One turn sends every row of this set to another row. A few are shown first. Where does it send the rows asked after them?
zek: [-1.27 -1.66 -1.17 -1.30 -0.07  3.67 -0.13 -1.04  2.35 -0.54  1.56 -0.77]
tubu: [-0.28  0.46  1.27  2.89 -0.96 -0.69  3.03  0.10 -0.12  0.88  0.15  2.68]
Lor: [ 1.21  2.24  0.76 -1.32 -3.52 -0.64  1.01 -0.88  2.18  1.67 -0.05 -1.44]
Rogi: [-2.84 -0.18 -0.77 -1.62 -0.11 -2.47 -0.52  1.87  0.82 -0.32 -1.03  1.80]
tif: [-0.52  1.64  0.42 -1.27 -1.44  1.56 -0.12 -2.83 -3.31 -1.86 -1.88  0.68]
favop: [ 0.79  1.09  0.79  0.51 -0.60  0.88 -1.04 -3.20 -1.38 -2.48 -3.25  0.01]
borek: [-2.35 -0.38 -0.63 -0.95  0.19 -2.79 -0.84  1.73  1.50 -0.58 -1.52  1.57]
Bovil: [ 1.20 -0.33  0.80  2.20  1.59 -0.34  1.11  0.08 -2.82  1.51  1.17  0.21]
rano: [ 1.13 -0.44  0.78  2.18  1.47 -0.39  1.33  0.14 -2.95  1.21  1.14  0.02]
Dager: [ 1.33 -0.41  0.86  2.45  1.69 -0.44  0.97  0.03 -2.56  1.35  1.05  0.14]
gumi: [-0.23  0.62  1.36  2.93 -0.78 -0.62  2.68 -0.04  0.02  1.33  0.27  2.88]
masub: [ 1.30 -0.51  0.81  2.40  1.58 -0.48  1.25  0.13 -2.70  1.06  0.91 -0.09]
div: [-1.97  2.70 -0.03  0.21  1.58  0.80  1.29 -0.72  1.08  0.25  0.80 -3.50]
pide: [ 0.77  0.71  1.03  1.27 -2.24  0.79 -1.94 -3.23  0.22 -0.13 -3.38  0.06]
livar: [-1.51 -1.71 -1.19 -1.54  0.90  2.45 -1.31 -1.08  2.49 -1.18  1.37  2.12]
fedo: [-1.24 -1.90 -1.14 -1.18  0.94  2.23 -1.25 -1.07  2.88 -1.72  1.01  1.74]
felap: [ 1.83  2.46  0.32 -2.50  1.70 -2.17 -1.12 -1.27 -0.59 -1.76  0.57  1.39]
Mes: [ 1.13  2.32  0.79 -1.41 -3.51 -0.58  0.84 -0.93  2.15  2.02  0.16 -1.23]
nusak: [-0.14  0.47  1.34  3.05 -0.82 -0.70  2.80 -0.05  0.13  1.00  0.10  2.76]
Vodi: [-1.28 -1.43 -1.10 -1.39  0.08  3.77 -0.53 -1.17  2.42  0.15  1.79 -0.39]
Mego: [ 1.24  2.24  0.83 -1.23 -3.44 -0.64  0.81 -0.89  2.32  1.87  0.00 -1.34]
bogi: [-1.46 -1.99 -1.25 -1.48  0.65  2.32 -0.73 -0.89  2.45 -2.16  1.00  1.59]
Zel: [-1.90  3.07  0.11  0.21  2.03  0.95  0.40 -0.97  1.40  1.60  1.18 -2.75]
tun: [-2.79  0.09 -0.69 -1.60  0.22 -2.37 -1.15  1.63  1.03  0.63 -0.76  2.30]
Kes: [-0.37  0.60  1.27  2.69 -0.94 -0.57  2.90  0.06 -0.24  1.13  0.35  2.91]
Giv: [ 1.74  2.36  0.25 -2.61  1.60 -2.18 -0.90 -1.14 -0.78 -2.00  0.57  1.27]
kifi: [-1.74 -1.76 -1.28 -1.85  0.63  2.53 -0.81 -0.89  2.12 -1.64  1.40  1.94]
veb: [-0.40  2.36  0.70 -1.15 -0.67  1.88 -1.91 -3.39 -2.73  0.70 -1.20  2.06]
ril: [-1.11  1.45  0.56 -1.22 -3.44  1.73 -0.63 -2.69 -2.49  0.79 -1.46  1.01]
gid: [ 1.85  2.36  0.32 -2.47  1.70 -2.25 -1.04 -1.19 -0.60 -1.93  0.41  1.27]
Der: [ 1.05  2.29  0.71 -1.49 -3.56 -0.59  1.06 -0.88  2.04  1.81  0.09 -1.34]
dus: [-0.90 -1.55 -0.97 -0.86  0.39  3.62 -0.88 -1.31  2.97  0.10  1.48 -0.52]
lora: [-0.09  1.61  0.94  0.12 -2.29  1.47 -2.50 -3.31 -0.70  2.08 -1.92  1.51]
tokik: [-2.25 -0.12 -0.51 -0.90  0.52 -2.65 -1.49  1.51  1.71  0.37 -1.24  2.08]
Nim: [ 0.97  1.87  1.08  0.64  0.17  1.18 -2.81 -3.72 -0.76  0.08 -2.54  1.42]
tema: [ 1.73  2.42  0.33 -2.68  1.64 -2.18 -0.98 -1.21 -0.79 -1.76  0.66  1.41]
tof: [-2.30  3.05 -0.03 -0.26  1.58  1.06  1.04 -0.71  0.72  1.08  1.33 -2.97]
futig: [-1.63  2.74  0.14  0.64  1.99  0.69  0.63 -0.90  1.70  0.70  0.60 -3.35]
peta: [-0.27  0.54  0.56 -0.05 -3.39  1.03 -0.02 -2.60 -1.53 -1.52 -2.89 -0.39]
Baz: [-0.91 -1.75 -1.05 -0.87  0.20  3.51 -0.47 -1.18  2.86 -0.56  1.19 -0.89]

div turns into tun
felap turns into Lor
Now find these:
rano turns into gumi
veb turns into pide
livar turns into Baz

One turn sends every row of this set to another row. A few are shown first. Where does it send the rows asked after them?
zilok: [-0.44  1.46  0.84  1.02 -1.75 -1.05  0.25  1.59  0.22 -1.42  3.02  1.82
  2.32  0.81  1.10 -1.69  2.21 -3.21  1.86 -0.65 -2.78 -1.75 -1.20  1.52
 -0.47 -1.58  0.31 -1.89 -1.08  4.05]
tav: [-1.15  2.49 -2.55 -2.23 -1.02  0.04  0.04  0.18  0.77 -0.75 -0.37 -1.87
 -3.72  0.69 -2.90  1.06 -1.40 -0.96 -1.82 -1.58  0.18  0.42 -0.08 -0.54
  0.94  1.83 -2.31 -3.38  0.86 -0.20]
mek: [-3.54  2.52 -1.98  2.63  0.30 -0.58 -2.30  1.72 -0.31  0.54 -0.80  0.30
  2.45 -1.79 -3.84 -0.78 -0.11  1.51 -1.53 -0.34 -2.10 -1.19 -1.20  1.06
  0.65 -0.79  4.99 -1.29  1.88  1.06]
pumeg: [-1.51 -0.52 -0.28  1.52  0.09 -2.27 -3.35  2.42  0.38 -1.87  2.21  3.62
  3.15  2.15 -0.31 -0.15  1.87 -3.31  0.48 -0.09 -0.51  1.13 -1.36  1.69
 -0.51 -1.10  2.61 -0.16 -0.67  2.43]
lum: [ 0.20 -1.98 -3.18 -1.65  2.37  1.92 -0.21 -0.09 -1.34 -2.17 -1.48  0.04
 -0.05  2.10 -1.60 -0.48 -1.44 -1.01 -1.70  1.01  0.31  1.80  2.62 -1.71
 -0.20  0.47  1.79  1.42  1.25 -0.47]
zum: [-2.50 -1.47  1.03  1.72  0.04 -2.76 -3.41  0.91  1.51 -1.16  1.11  2.07
  2.82  3.11  0.03  0.42  1.00 -1.84  0.19  0.37 -0.56 -0.24 -1.02  3.16
  0.29 -0.61  2.58  0.65  0.37  2.35]
vir: [-2.46  0.31 -2.32 -0.86  1.55  1.20  4.08  1.11  1.74 -2.64 -0.86 -0.10
 -1.07  0.75 -1.26  0.50  1.30 -3.41  2.24 -1.26 -3.08 -2.13  2.21  0.71
  1.15  0.87  0.42 -0.51  1.25 -3.10]
gumaz: [-1.15  1.44  1.70  3.37 -0.74  0.69 -0.89  1.83  1.58  0.52  1.67 -1.14
  1.75  0.22 -2.56  1.18 -0.88  0.07  1.07 -0.60  1.38 -0.75 -3.38 -1.39
  1.58 -1.41  4.66 -1.99  2.05 -0.52]
gal: [-0.87  1.61 -1.09 -2.85 -1.46 -0.75 -0.31  2.48  1.34 -1.56 -0.20  0.17
 -2.62  1.29 -1.07  1.44  1.24 -4.16 -2.46 -1.58 -0.57  2.21 -1.94 -0.52
  0.06 -0.41 -2.34 -1.53 -1.06  0.05]
bufib: [-1.56  2.70 -2.14 -2.13 -1.64  0.52  0.54  0.76 -2.23 -0.97 -0.91 -1.37
 -2.95  0.51 -1.89  0.57 -0.93 -2.35 -2.10 -1.57 -0.02  0.48 -0.36 -0.62
  1.93  2.23 -2.03 -2.41  1.09 -1.27]
mis: [-1.96 -0.33 -2.45 -0.51  1.34  0.53  4.43  1.26  2.52 -2.92 -0.90  0.31
 -0.07  0.29 -1.20  1.01  1.05 -3.75  2.25 -2.15 -2.34 -0.83  1.39  0.58
  1.27  1.28 -0.07 -0.65  0.54 -3.52]
kad: [-3.45 -0.79 -1.42 -0.90  0.74  0.36  2.88 -1.20  3.21 -1.44 -0.09  1.30
  0.20  0.50 -0.11  2.24 -0.91 -2.93  3.17 -0.33  1.20 -1.92  1.09  2.01
 -0.55  1.37 -0.36  0.31  1.07 -1.49]
Rabud: [-0.83  2.03 -2.31 -1.43 -1.76  0.13  0.24 -0.18  0.50 -1.07 -1.09 -1.47
 -2.69  0.74 -1.95  0.99 -0.86 -1.26 -2.61 -1.91 -0.32  1.28 -0.26 -1.22
  1.04  1.78 -2.90 -3.49 -0.18 -0.49]
Gozuz: [-1.36 -0.18 -2.39 -0.33  2.11 -0.41  4.81  0.56  3.31 -2.86 -0.96 -0.06
 -0.14 -0.01 -1.45  0.84  0.22 -3.82  2.24 -1.46 -1.53 -0.37  1.44  0.55
  0.76  1.20 -0.25 -1.10  0.92 -2.75]
levo: [-1.94  0.80  0.92 -2.46 -1.28 -1.50  0.00  0.47  1.23 -1.19 -1.78 -1.74
 -2.29  2.19 -0.30  1.62 -0.32 -3.18 -3.00 -0.52 -0.08  0.82 -1.69  1.32
  1.27  0.51 -2.40 -0.15  0.56 -0.08]
zos: [-1.66  2.76 -1.58  2.52  0.95 -1.57 -1.19  4.06 -1.09 -0.56 -1.41  0.76
  2.73  0.01 -2.58 -2.81  0.81  0.37  0.78 -0.98 -3.89 -0.44 -0.40  2.30
 -2.29 -0.08  3.49 -1.64  2.32  0.83]
fiz: [-1.21  0.67  2.19  1.25 -1.43 -1.79  0.45 -0.21  1.28 -0.69  1.94  0.34
  2.23  1.59  1.42 -1.20  1.01 -1.93  1.56  0.04 -2.47 -2.79 -1.00  2.98
  0.21 -1.06  0.41 -1.17  0.15  4.14]
vot: [-2.37  0.45  0.85  0.85 -1.98 -0.42 -2.36  0.44  0.08  0.07  2.18  0.56
  2.24 -0.15 -0.76  0.65 -1.04 -1.06  0.82 -0.28  2.12 -2.15 -2.34  2.40
  2.31 -0.15  1.31 -0.25 -0.11  4.27]
nidos: [-1.12  0.64 -3.16 -0.96  2.57 -0.24  4.92  0.05  2.78 -2.18 -0.13  0.06
 -0.71  0.19 -1.63  0.27  0.05 -4.13  2.06 -0.72 -2.18 -0.73  1.88  0.05
  0.15  0.57  0.62 -1.28  1.51 -2.06]
bekul: [ 0.54 -2.68 -3.54 -1.32  1.56  2.93  0.10 -0.13 -0.64 -1.98 -2.07  0.54
  0.84  1.48 -1.34 -0.12 -1.37 -0.92 -0.79  0.04  0.01  1.95  2.25 -2.42
 -0.29  0.95  1.13  1.52  0.21 -0.04]
Dunip: [-0.21 -2.27 -3.97 -2.19  1.50  3.11 -1.33  0.72  0.08 -1.92 -1.01  0.37
 -0.68  2.51 -2.16  0.48 -0.06  0.44 -1.22 -0.36 -0.87  1.18  2.78 -1.75
 -0.48  0.04  1.77  0.87  0.39 -0.65]
Mume: [-1.18  3.57 -0.86  1.53  0.32 -0.07  0.80  3.33 -0.76 -0.82  1.05 -0.83
  2.39 -2.46 -2.89 -2.13  0.61  2.09 -0.75 -1.45 -2.34 -1.14 -0.48  2.38
 -0.81 -1.96  2.65 -3.12  1.57  2.03]
fov: [-0.91  1.99  1.43  3.41 -0.94  1.29 -0.87  2.89  0.21 -0.08  2.00 -0.35
  1.89 -0.18 -2.42  0.68 -0.21 -1.01  1.20 -0.71  1.38 -0.30 -3.45 -2.10
  1.58 -1.56  4.43 -1.94  1.58 -0.87]
Boluv: [-1.47  2.41 -1.56  2.14  1.10 -2.47 -0.70  2.74 -0.03  0.50 -1.39  0.28
  2.86  0.39 -2.35 -2.23 -0.07  1.08  0.45 -0.88 -3.96 -0.33 -0.63  2.65
 -2.23  0.13  3.90 -1.57  2.82  1.19]
Renis: [-1.35  2.05 -1.49 -1.18 -1.95  0.36  0.44 -0.07 -0.96 -1.47 -1.65 -1.53
 -2.47  0.81 -1.53  0.56 -0.80 -1.86 -2.75 -1.47 -0.21  0.95 -0.19 -1.08
  1.72  2.11 -2.93 -2.72  0.09 -1.11]
meze: [-3.84  0.53  0.66  2.92 -0.49 -2.61 -1.83  0.43 -0.61 -0.02 -0.29 -0.21
  2.77  2.33  0.23 -0.20  0.99 -0.59  0.81 -0.54  0.09  0.16 -0.94 -0.67
 -4.51 -0.36  3.02 -2.27  2.42 -1.21]
Gizu: [-1.39  1.45  1.41  0.46  0.43  1.06  2.07  3.49 -0.12  0.53  0.05 -3.08
  2.55  0.27 -0.30 -0.75  1.43 -1.66  1.15 -1.41 -1.16 -0.27 -2.49 -0.67
 -3.32 -2.98  2.10 -2.08  0.63  3.42]
bab: [-1.51  1.25 -0.60  0.71 -2.10  0.07 -2.51  2.00 -0.43 -0.37  3.35  2.11
  2.16 -0.87 -1.29  0.25  0.10 -2.19  1.22 -0.94  2.01 -1.02 -2.54  0.85
  1.40 -0.82  1.23 -1.17 -1.30  4.40]
kego: [-2.84  3.03 -2.11  2.97  0.86 -0.71 -2.17  2.35 -0.63 -0.35 -0.36  0.76
  2.50 -2.56 -4.13 -1.62 -0.27  0.35 -1.23  0.17 -1.28 -0.38 -0.98  0.45
 -0.02 -1.15  4.49 -1.75  1.65  1.30]
zusob: [-1.58  3.29 -0.43  1.31  0.08 -0.60  1.55  2.20 -1.60  0.07  0.59 -1.15
  3.00 -2.14 -2.05 -1.81  0.01  2.06 -1.18 -1.39 -2.40 -1.39 -0.86  2.88
 -0.01 -1.36  3.24 -2.23  2.24  1.74]
gimu: [ 1.35 -1.40 -0.55 -0.78 -0.70  3.10 -0.50 -1.74  1.25 -1.38 -0.68  0.30
 -0.17  3.94  0.17 -0.18 -1.37  0.16 -0.36  1.57 -0.29 -1.20  1.53 -1.24
  1.23 -0.17  0.67  1.66 -0.29  0.01]
lazas: [ 2.83 -0.26 -2.25 -0.96 -0.56  3.06 -0.11 -0.17  0.00 -1.87  0.73  2.20
  0.08  2.67 -0.22 -1.16 -0.63 -2.07 -0.20  1.12 -0.04  0.81  1.15 -3.21
  0.03 -0.87  0.76  0.65 -1.35  0.32]
sos: [ 0.05 -2.99 -3.38 -1.23  1.25  3.51 -0.67  0.29  0.43 -2.10 -2.05  0.25
  0.33  1.90 -1.64  0.25 -0.86  0.20 -0.56 -0.25 -0.40  1.17  2.54 -2.06
 -0.41  0.68  0.86  1.31  0.01 -0.06]
lef: [-2.87  0.08 -2.97 -1.08 -0.03  1.48  2.71  1.25  1.12 -2.17  0.99  3.30
  0.39 -0.46 -0.37  1.64  0.94 -4.71  3.52 -1.29  0.79 -0.73  0.74  0.37
 -1.03  0.83 -0.34 -0.29 -0.27 -2.06]
San: [-2.12  0.90  2.18  0.40  0.02  1.37  1.80  3.05 -0.09  0.83 -0.66 -3.87
  2.54  0.80  0.05 -0.34  1.39 -0.84  1.03 -1.45 -1.53 -1.22 -2.44  0.17
 -2.53 -2.59  2.23 -1.35  1.11  2.95]
Mal: [-3.65  0.85 -0.19  2.85 -0.80 -1.90 -2.40  1.58 -0.32 -0.46  0.29  0.61
  2.41  2.08 -0.29 -0.24  1.94 -0.63  1.28 -1.13 -0.23  0.30 -0.80 -1.29
 -4.99 -0.75  2.85 -2.91  1.54 -1.17]

pumeg turns into vot
nidos turns into lum
Now find these:
kego turns into zusob
lazas turns into levo
Mal turns into gumaz
Rabud turns into Gozuz

One turn sends every row of this set to another row. A few are shown first. Where does it send the rows asked after them?
tefa: [ 2.56 -0.41  1.56  0.33 -0.58  1.11  3.87 -0.46  0.50 -3.23  1.46 -0.33
 -0.26]
nogim: [-2.41  0.08 -0.34  3.18  0.24 -0.68 -3.00 -2.80 -0.64  0.80  0.94 -0.05
 -0.59]
piva: [ 0.90 -3.75  0.50  0.08 -1.64  1.89 -2.32 -0.03  0.62 -1.26  0.70 -0.64
  0.91]
nal: [-0.44 -1.14 -1.99  2.51 -1.05 -2.43 -0.44 -3.39  0.34  2.08 -0.82  0.61
 -0.79]
niza: [ 2.35  0.43  1.08  1.02  0.85  1.45  3.74 -0.62  0.87 -3.13  1.60  0.75
 -0.69]
rivu: [ 1.75  1.77  1.05 -0.40 -2.05 -2.50 -1.73 -1.11  0.27  1.65 -2.28  1.78
 -0.26]
Mubik: [-1.71  1.05 -1.38  1.27  1.74 -2.08 -1.87 -2.11  0.89  1.68  0.21 -0.74
 -1.54]
Fugan: [-2.46 -0.73 -0.11  0.11  0.67 -1.43 -2.53 -1.34  1.08  0.89  0.05 -2.63
 -0.32]
vusaz: [-2.85 -2.02  2.16 -1.44 -1.97 -2.19 -1.75 -1.64 -0.49 -0.77 -0.51 -0.04
  0.48]
zigu: [ 1.70  0.34  1.78  0.91  0.91  2.01  3.00 -0.31  0.68 -3.64  1.98  0.15
 -0.34]
bobes: [ 2.55  1.03  1.07  1.43  0.26  1.26  3.30 -0.76  0.24 -3.29  2.19  0.77
 -1.00]
Nefu: [ 3.38 -2.16 -2.39  1.16 -1.13 -0.24  0.32 -1.52  1.09  0.73 -0.29  2.44
 -0.98]
kure: [ 0.88  0.36 -0.59  2.61  1.18  1.97 -3.06 -0.98 -0.37 -0.78  2.15  2.25
 -1.11]
lasa: [ 2.75 -0.34  1.24  0.55 -0.72  1.10  3.82 -0.49  0.65 -3.31  1.60 -0.05
 -0.43]
potur: [-2.86  1.52  1.23  0.73  0.43 -2.13 -2.38 -2.45 -1.38 -0.32  0.73  2.47
 -1.29]
zuzi: [-2.90 -0.34  2.58 -1.97 -2.17  1.05 -1.30 -2.20  0.82 -1.10 -0.92  0.61
  1.51]
Ladiz: [-0.38  0.24 -0.01 -1.54 -2.30 -1.11  1.50 -3.44  1.54  0.80 -2.26  2.92
  0.14]
gefif: [ 1.71  0.55  2.15  0.92  0.25  1.84  2.67 -0.27 -0.02 -3.74  2.35 -0.33
 -0.34]
Teba: [-0.89 -1.09 -1.56  0.00  0.10 -2.79 -0.59 -1.94  1.67  2.03 -1.05 -1.61
 -0.86]
Zodo: [-1.98 -2.92 -0.03  1.38 -1.86 -1.12 -1.90 -2.29  0.29  0.77 -0.44 -1.86
  0.71]
tuseg: [-2.27  3.10  1.08  0.17  0.06  0.57 -1.20 -3.24  0.17 -0.21 -0.04  3.53
 -0.50]
dipep: [-0.74 -0.65 -0.29 -0.52 -1.57 -3.96  0.52 -2.93 -0.12  0.94 -1.40  2.56
 -1.12]
Foso: [ 1.82  0.30  1.97  0.91 -0.11  1.91  2.58 -0.23  0.19 -3.85  2.40 -0.34
 -0.30]
Mobub: [ 2.15 -0.44  1.52  0.46  0.30  1.58  3.70 -0.34  1.04 -3.37  1.45 -0.04
 -0.17]
mima: [ 2.62  1.06  1.12  1.28  0.42  1.05  3.66 -0.82  0.15 -3.02  1.98  0.73
 -1.01]
logi: [ 0.31  2.85  2.15  0.25 -0.96 -1.26 -3.60 -0.74 -0.45  0.74 -0.99  1.45
 -0.20]
Pamit: [ 0.53  0.65  2.51 -1.16 -2.52 -1.49 -2.98 -0.30  0.19  0.61 -1.89  0.05
  0.84]

kure turns into Nefu
nogim turns into nal
Ladiz turns into zuzi
Now find these:
niza turns into Mobub
potur turns into dipep
Teba turns into Fugan
mima turns into tefa
lasa turns into Foso
Pamit turns into logi

